The rows below fall into families. The same turns and mirrors carry the whole set onto itself and the rows of a family onto each other. For each named row, which other rows are in its family? Write them in the order they are listed.
These 18 rows form 3 families of 6 rows each.
vul: [  6 -20   1  -8   7  -6 -26  -8  50   9  12   9   3 -30 -12]
Vizar: [-39 -10  -8 -22 -11  30   4   2 -16  39  31 -11  -1  11   8]
sef: [-23  -8 -27 -35  33  31   0  -6  15  -5  20  12 -26  -8   6]
Zosob: [ -4 -24   5 -14  17 -15 -24  -7  39  12  17  22  -2 -33 -10]
mavu: [-30 -14 -14   0  -3 -39 -51 -11  10  -7  27  39   0   3 -16]
lato: [-17 -11 -21 -41  15  22  17 -25  29  -5  12   5 -30  -8  12]
tufat: [-14   8 -36 -17 -39 -36 -17 -31  -6 -34  25  12   1  19  20]
fekaz: [-20  15 -14  -1 -42   2  -9   5  -8 -14  42 -42  14  13  18]
lufo: [ -2 -21 -11   2  17  -5 -27   8  51 -14  24   4  -7 -32  -8]
gesom: [-28 -33 -23  13 -25 -42 -42  -9  20  -6  36  21 -14   1  -8]
Zel: [-10 -17 -11 -44  16  17  15 -20  23   7  19   1 -29 -22  13]
Mevan: [-25 -25 -21   2 -12 -32 -56 -14   4   8  27  34  -6   4 -15]
nada: [-50 -22 -13 -14 -22  22  15  -1  -8  22  35 -20 -18  14  17]
mufu: [-20  24 -30  -4 -23 -26 -38 -11  -6 -44  32   6  12  20   7]
zap: [ -3  19  -5 -15 -41  -2   1  -5  -7   1  24 -27  34   5  24]
loti: [-35 -15 -15 -26 -22  23  15  -8  -8  19  40 -29 -25   7  18]
Lasi: [-13  18 -39 -11 -17 -24 -35 -16 -15 -43  25  14   6  14  19]
Febim: [-15  13  -9   5 -35   0  -6  13  -6 -14  32 -36  26   2  27]

The rest of the family of loti: Zosob, mavu, fekaz, Zel, mufu
The rest of the family of gesom: Vizar, sef, tufat, lufo, zap

The rows below fall into families. The same turns and mirrors carry the whole set onto itself and the rows of a family onto each other. For each named row, which other rows are in its family? Write them in the order they are listed.
These 32 rows form 4 families of 8 rows each.
para: [  5  22   0  35   1  -4  13   4 -36  25 -33 -10   5  27   5  19  20 -16
 -20   8   4]
kinif: [  5  20 -11  40   8   6   9  -4 -28  20 -26   1 -10  21   5   4  41 -29
  -8  11   3]
zezez: [ -5  28 -10  44  15   1  -6  17 -39   8 -31   4 -18  13  11  11  22 -42
 -23  13  10]
mal: [-36  -4  14  11   0  -9 -50  14   3  23  13   9   1 -34  37  11   2 -24
 -18  12   7]
vulo: [  0  10 -21  28  12  41 -19   1  20  37  27  -9 -14  -7 -33  12  15  15
 -13  17  29]
seva: [ 11  37   0  36  -6  10 -11  15 -36  -1 -25  -8   1  20  11  19  28 -41
   0   4  -4]
lave: [ 29   5  30   5 -28   4 -38  22 -22  -7  14 -19  22  -1 -23  33  -4 -10
 -46  11  22]
nefo: [ 15  22  27  14 -26  -3 -39  11 -14  -7  10  -5  33  10   2  28  11 -11
 -54  24   4]
gapam: [-14  13  -4  -9   8   9 -12   6   2 -34  -7 -38 -29 -30 -15  -7 -11 -37
 -14 -11 -13]
Nemuz: [ -3  11  17  -8 -13  -4 -15 -18  -7 -33   6 -35  -4 -24 -16   1  -9 -18
  -1 -17 -17]
duka: [ -2 -21   0  18  -6 -12 -30  30  -6  22 -17  -5 -26 -51   0  -5  32 -29
  -3  44  37]
savan: [  2 -19  11  33  -7  -8  25  14   6 -11   2 -13 -37 -20 -32  57  -2   3
 -21  32  19]
zele: [ 34  19  23  -2 -29  -1 -27  23  -9  -5  15 -13  34  -9  -4  31  -5   0
 -36  37  25]
zib: [-26  -7  25  37 -14   3  17  -1  10  -8 -10 -12 -28  11 -21  50  -2  13
 -23  35  11]
Midip: [-23  -9  19  18 -20 -10  23   9  -2 -14   2   4 -13 -10 -21  40   8  25
 -18  42  27]
kot: [-10  18 -12  23   4  33 -32  -6  29  26  20 -25 -31   8 -41   2  33  -7
 -18  12   2]
Palid: [ 39  45   0   8   0   3 -35  22  27  -5   1 -40 -25 -33  -1  29 -16 -24
 -20  38  18]
zak: [ 11 -10  15  26 -29  -4 -34  33  -2  -1 -15   3 -23 -43 -13  -4  28 -32
  11  47  31]
Duzut: [ 45   9  12   6 -24   0 -25  26 -25 -12  12   3  30  -5   5  15  11 -10
 -37  30  27]
Dupen: [ -1   6 -10 -13  -1   2  -2 -15 -20 -21   1 -47 -24 -15 -27 -16   3 -23
 -18  -3 -18]
bupa: [-40   2  -1   6   9 -10 -36   3  -3   6  19  -1 -11 -16  47   5  -1 -28
 -16  14  -4]
tefi: [ 39  39  -6  17   3 -10 -12   1  37   6   1 -41 -24 -32   0  35 -10 -14
   0  41   4]
tigug: [-21   2   4   5  14   1 -30  12  -1  23  27  -3   0 -45  43  27 -11 -18
 -26   2  15]
noro: [-14 -12  11  26  -7   8  26  -4  -3 -16   5 -24 -25 -10 -36  48 -11  19
 -24  27  15]
Lop: [ 41  33 -10  13  21   2 -21   2  33  17 -14 -37 -32 -31 -13  13   0 -12
 -21  45  26]
vadid: [-18   6 -14  18   5  41 -30 -13  24  25  15  -3  -4  -7 -20  -8  39  14
 -12  22  16]
sivoz: [  0   9   5  -1 -11   4  -1 -16 -11 -45  -1 -36 -24  -6 -23   8  -8 -22
  -2  -2 -22]
repad: [ 21  50   3  24  11  21 -37   7  37   7   2 -27 -24 -44   1  31 -12 -18
 -16  38  20]
tif: [-15 -26   4  22 -14   9 -24  25 -13  19 -27  -5 -26 -43 -19  -4  26 -13
  -9  54  37]
lino: [-33 -16   8  16   4   8 -44   1   4  18  30 -14 -13 -33  23  16 -17 -27
 -32  -3  -5]
fepo: [  9 -22  17  23 -24 -17 -11   9 -22  10 -24  -9 -30 -35  -1   5  32 -18
  16  52  27]
kefa: [-20  13  -9  39  11  41 -28 -10  12  33  12  -6 -21   5 -28  -1  32   2
 -25   2   7]

The rest of the family of Midip: vulo, seva, nefo, gapam, Lop, lino, fepo
The rest of the family of para: Nemuz, savan, kot, Duzut, bupa, repad, tif
The rest of the family of noro: kinif, mal, duka, zele, Palid, sivoz, kefa

The rows below fall into families. The same turns and mirrors carry the whole set onto itself and the rows of a family onto each other. For each named row, which other rows are in its family? Write them in the order they are listed.
These 15 rows form 5 families of 3 rows each.
tada: [ 24  -2 -13  -5  41 -20  37   9  13  16 -72  27 -39  32   8]
gafa: [ -4  33 -22  41  16 -14   9 -32  10  20 -28  49  -7  24  16]
nupid: [  1 -21   7  16  10  -1  66 -25 -39  19   7  34 -32  13 -21]
kida: [-13   0 -41  20  33 -10   2 -10  19   9 -43  47 -44  11  23]
vutu: [  8 -16  -1  22   5 -10  77  -9 -26  40  -4  35 -21  15 -16]
Besu: [  8  -3   3  36  42   6  56  15  22  37 -46  21 -11   8 -13]
gipar: [ 36 -11 -19  10  -7 -44  44 -25  21   5 -47  35  -1  25   4]
nebat: [ -9 -15 -11  32   2  -4  60 -22 -26  32  11  43 -26   6 -10]
fug: [-16  10  -9  55  41  18  27 -30  12   2 -11  39 -32  -6   3]
boki: [ 32 -25   0  11  35   5  -2 -52 -25 -16 -27  39 -30  21 -15]
lofa: [ 16 -10  11  -3  28 -14  24   8  -3  32 -61  19   5  37 -24]
sosom: [  1  -8  -4 -12  49  -2   9 -24 -12 -24 -46  29 -60  25   1]
Selig: [ 24 -21  23  20  57  22  44 -25 -11 -11 -30  20 -40   8 -25]
gepa: [  2  -3  15 -17   3 -33  33 -38  -6 -28 -36  19 -11  34 -15]
tefir: [-13 -30 -25   9  -8 -26   2 -36  13 -11 -22  38  -5   7  -6]

The rest of the family of sosom: tada, kida
The rest of the family of boki: gafa, lofa
The rest of the family of gipar: gepa, tefir

The rows below fall into families. The same turns and mirrors carry the whole set onto itself and the rows of a family onto each other. For each named row, which other rows are in its family? Write them in the order they are listed.
These 30 rows form 5 families of 6 rows each.
Regom: [-10 -24  11  19 -47 -14 -41  15  35  -4 -19  43  16 -15 -22 -22 -20  12]
Parut: [-40 -10 -14  10  10  19   3  -1  50  15 -29 -28  42 -29   6  12 -27 -57]
biraf: [ -7 -37  13   5 -36  -2 -49  10  24  -9 -11  45  13   4 -23  -7 -24  13]
zode: [-25  -6  24  22 -40   5 -29  11  47 -10 -14  38  33  -2 -31 -15 -48   1]
pezo: [-35 -35 -30  30  25   1 -12  10  24   3 -26 -19  28 -45  16   0   0 -41]
vipa: [-15  -9  25  -2 -37  10 -29  18  32  -5 -19  45  35  10 -25  -8 -40   7]
Zimip: [-29 -18   8 -28 -36  11 -22  14  48  19  -5  39  20  17 -32  -5 -36   0]
petuf: [-49 -23 -24  27  29  13  -1   6  34   4 -21 -25  37 -28   6   2 -21 -49]
loz: [-37 -28 -41  19  18   5 -38   0  34   8 -20 -12  32 -46  24   1   6 -32]
fosot: [ -6 -20  19  -4 -42  -1 -37  21  26   0 -22  48  25   1 -20 -11 -23  13]
Dur: [ -6 -31   5 -16 -45  -1 -36  16  32   8 -13  52  17 -14 -15  -3  -8  12]
Rol: [-18 -18  16 -15 -38   1 -31  22  33   9 -17  40  21  19 -31 -15 -32   9]
nel: [-49 -36 -36  14  28  -2  -7   9  31  20 -22 -28  19 -21   2  -6  -7 -44]
nidek: [-45 -39 -26  -6  40   4 -20   7  34  25 -21 -26  19 -14  -6 -13 -12 -47]
gub: [-23 -32  13  -7 -30   2 -41   9  35   1  -5  35  12  25 -36 -10 -39   7]
zimu: [-16 -21  25  11 -32  13 -39   6  32 -17  -7  43  28  10 -28  -1 -45   5]
Davog: [-14  -8  22  -2 -39  22 -24  11  41  -9  -9  52  41 -11 -16   8 -39  -1]
Kap: [-31 -38   7  -8 -29 -19 -29  22  42   5  -8  34   9  30 -34  -4 -37   0]
boge: [-31 -21   8   1 -42 -10 -32  14  48  13 -12  30   9  14 -39 -28 -36   5]
Zeda: [ -8 -40  12  13 -36 -22 -41  22  28 -16 -16  49  17  -4 -14   3 -20   7]
zerer: [-38 -21  -8  17  41  22 -15   2  31  -1 -23 -17  46 -32   4   0 -27 -52]
potek: [-29 -31 -34  16  19   5 -17   8  38  12 -29 -17  19 -45  27   8  -9 -48]
rifi: [-41 -31 -38   3  22   6 -11   8  45  23 -24 -25  14 -27  17   4 -17 -52]
Linu: [-24 -19  25  17 -27  -2 -25  17  41 -23 -10  43  36  13 -25   9 -53  -6]
mos: [-18 -25 -21  19   2   4 -12   1  33  11 -36 -15  32 -56  22  10   3 -45]
Bup: [-55 -26 -45   1  23   7 -30   0  46  26 -15 -24  24 -18   8  -5  -7 -39]
til: [-36 -32 -33  -8   5  -3  -8   3  43  36 -30 -29  13 -26   4  -1  -1 -47]
loren: [-52 -11 -30  21  25  23 -25  -4  46   2 -14 -17  48 -32  15   5 -22 -43]
moger: [-39 -21 -28  16  23  15  -8   6  45   9 -25 -21  29 -36  22  11 -26 -54]
Nipav: [-22 -42 -22  14  33   2 -31   7  19   6 -29 -11  28 -48  13  -6   5 -39]

The rest of the family of Kap: nidek, Zeda, zerer, Linu, Nipav
The rest of the family of Parut: Zimip, Dur, Davog, mos, til
The rest of the family of Rol: vipa, fosot, potek, rifi, moger
The rest of the family of gub: biraf, pezo, petuf, nel, zimu

The rows below fall into families. The same turns and mirrors carry the whole set onto itself and the rows of a family onto each other. For each named row, which other rows are in its family? Write them in the order they are listed.
These 30 rows form 5 families of 6 rows each.
lebu: [-78 -29 -51  -6  -2  21  24  28]
Nimi: [-31 -56  -7  10 -26  26 -11 -10]
gomi: [-32 -11 -15 -15 -12  63  28  15]
rilor: [-40 -36 -35  31 -15  32 -21   4]
tikig: [-75 -18 -52   0 -23  13  -6   0]
bofa: [-49 -32 -56 -29 -15  16  42  -1]
Nuru: [ -6 -48  -9  -1   1  11  -5  20]
ges: [-49 -36 -55 -31  10  26  37   6]
tise: [-37  -2 -13 -20  -9  62   7  16]
zil: [-50 -43 -44 -21   1  20  43 -12]
zasa: [-20 -22 -42 -50 -35  24  -1   8]
pur: [-29 -51  -2  18 -25  38   0  -4]
rasu: [-36 -70 -28   4 -26  16 -15  -6]
Bir: [-22 -65 -18  -8  -2   1  -5  25]
penom: [-29 -15 -39 -32 -48  48   9  19]
gedaz: [-23  -1 -11 -20 -10  47  -4  30]
Dabap: [-39 -10 -17 -13 -11  60 -16  29]
kal: [-27 -27 -17  -8  19   4 -14  16]
mase: [-33 -45 -70 -17 -26  27  23  -9]
dab: [-10 -13 -37 -18  11  47   6  24]
Bukig: [-10 -62 -14 -20  -7  13 -12   8]
bezub: [-34 -26 -31 -31 -46  46  -7  34]
bafa: [-80 -27 -41 -14 -18  16  23  30]
Guge: [-73 -35 -44  -1  18  20  17   9]
lib: [-40 -53 -19  20 -27   7 -12  -2]
Murit: [-37 -57 -10  -8  -4  -6   2  31]
fefu: [-49 -18 -37 -32 -43  57  -8  16]
fer: [-34 -29 -18 -37 -44  33  -1  39]
kigi: [-47 -50 -37  -7 -12  28  47 -11]
vizo: [-73 -31 -49  14  -4  15  24   8]

The rest of the family of Nuru: bofa, penom, gedaz, lib, vizo
The rest of the family of bezub: lebu, Nimi, tise, zil, Bir
The rest of the family of kal: rilor, tikig, zasa, mase, dab

The rows below fall into families. The same turns and mirrors carry the whole set onto itself and the rows of a family onto each other. For each named row, which other rows are in its family? Write them in the order they are listed.
These 32 rows form 8 families of 4 rows each.
koti: [-36 -13  -7   7 -12  -8  45   7 -13]
paziz: [-21 -12 -22 -20  22  30  -1  -5   0]
konof: [-43  -4 -17  -9  44  21  28  26   7]
demes: [-20   3 -24   3 -27 -22  25  20 -23]
gire: [-21   1 -27  -4  57  14  23  -8  19]
rezuz: [-29  22 -37 -13 -10   0  17   8 -28]
sodi: [-12  -8 -20  -3  53  -2  53   7  22]
Lif: [-17  -9 -15  28  27 -34   7  38 -17]
Bovik: [-46   7 -20  -9   5  13  36  -5 -18]
gido: [ 20  -6 -32  15   8 -40   6  30  11]
dazen: [-26  25 -29 -28  24  11  17 -12  22]
Kun: [-36 -15  -5  26  46 -15  20  22 -10]
tikod: [ -5  -2 -29   2   1 -24   6  59  -4]
fod: [-26 -27  -2  12  18 -11  36  45  12]
kasoz: [-11  -5  -2   5  13 -24  46 -24  16]
Ropu: [ -7 -30  -6  22  31 -19  37  11  27]
zogi: [-16  21 -23 -15  27  -5  30 -33   7]
tar: [ 12 -17 -19  11  23 -34  47  29  19]
togel: [-18 -40   0   1  10  13  18   2   9]
diri: [  1  -7 -10   3 -17 -37  26  18  26]
Pofi: [ -1  24 -48 -21  50   1  24  11   8]
Gima: [ 23  15 -48  -7  21 -31  18  33   6]
Zunap: [ 10   5 -17   5  -8 -45  27  -7   6]
Bapan: [-27 -11   0  -4  14  -5  44  -7  35]
Lok: [  2  -3 -36 -17  -2   6 -19  14 -10]
pavu: [  2  29 -41 -21  -7 -21   0  13  13]
sig: [-19  13 -33  12  35 -21  -9  33 -25]
dezem: [  5  25 -53 -11  34  -7  -8  12   4]
Sazo: [  6  32 -37 -14   5 -26  10 -16  -2]
masor: [-38   8 -23  10  55  -2   4  18 -18]
kif: [-22  21 -43 -19  27   8  -1  41  -7]
riku: [  5 -32 -13   3 -14 -11   0  21   0]

The rest of the family of rezuz: koti, demes, Bovik
The rest of the family of Gima: sodi, tar, Pofi
The rest of the family of kasoz: zogi, Zunap, Sazo
The rest of the family of dazen: diri, Bapan, pavu
The rest of the family of sig: Lif, Kun, masor
The rest of the family of paziz: togel, Lok, riku

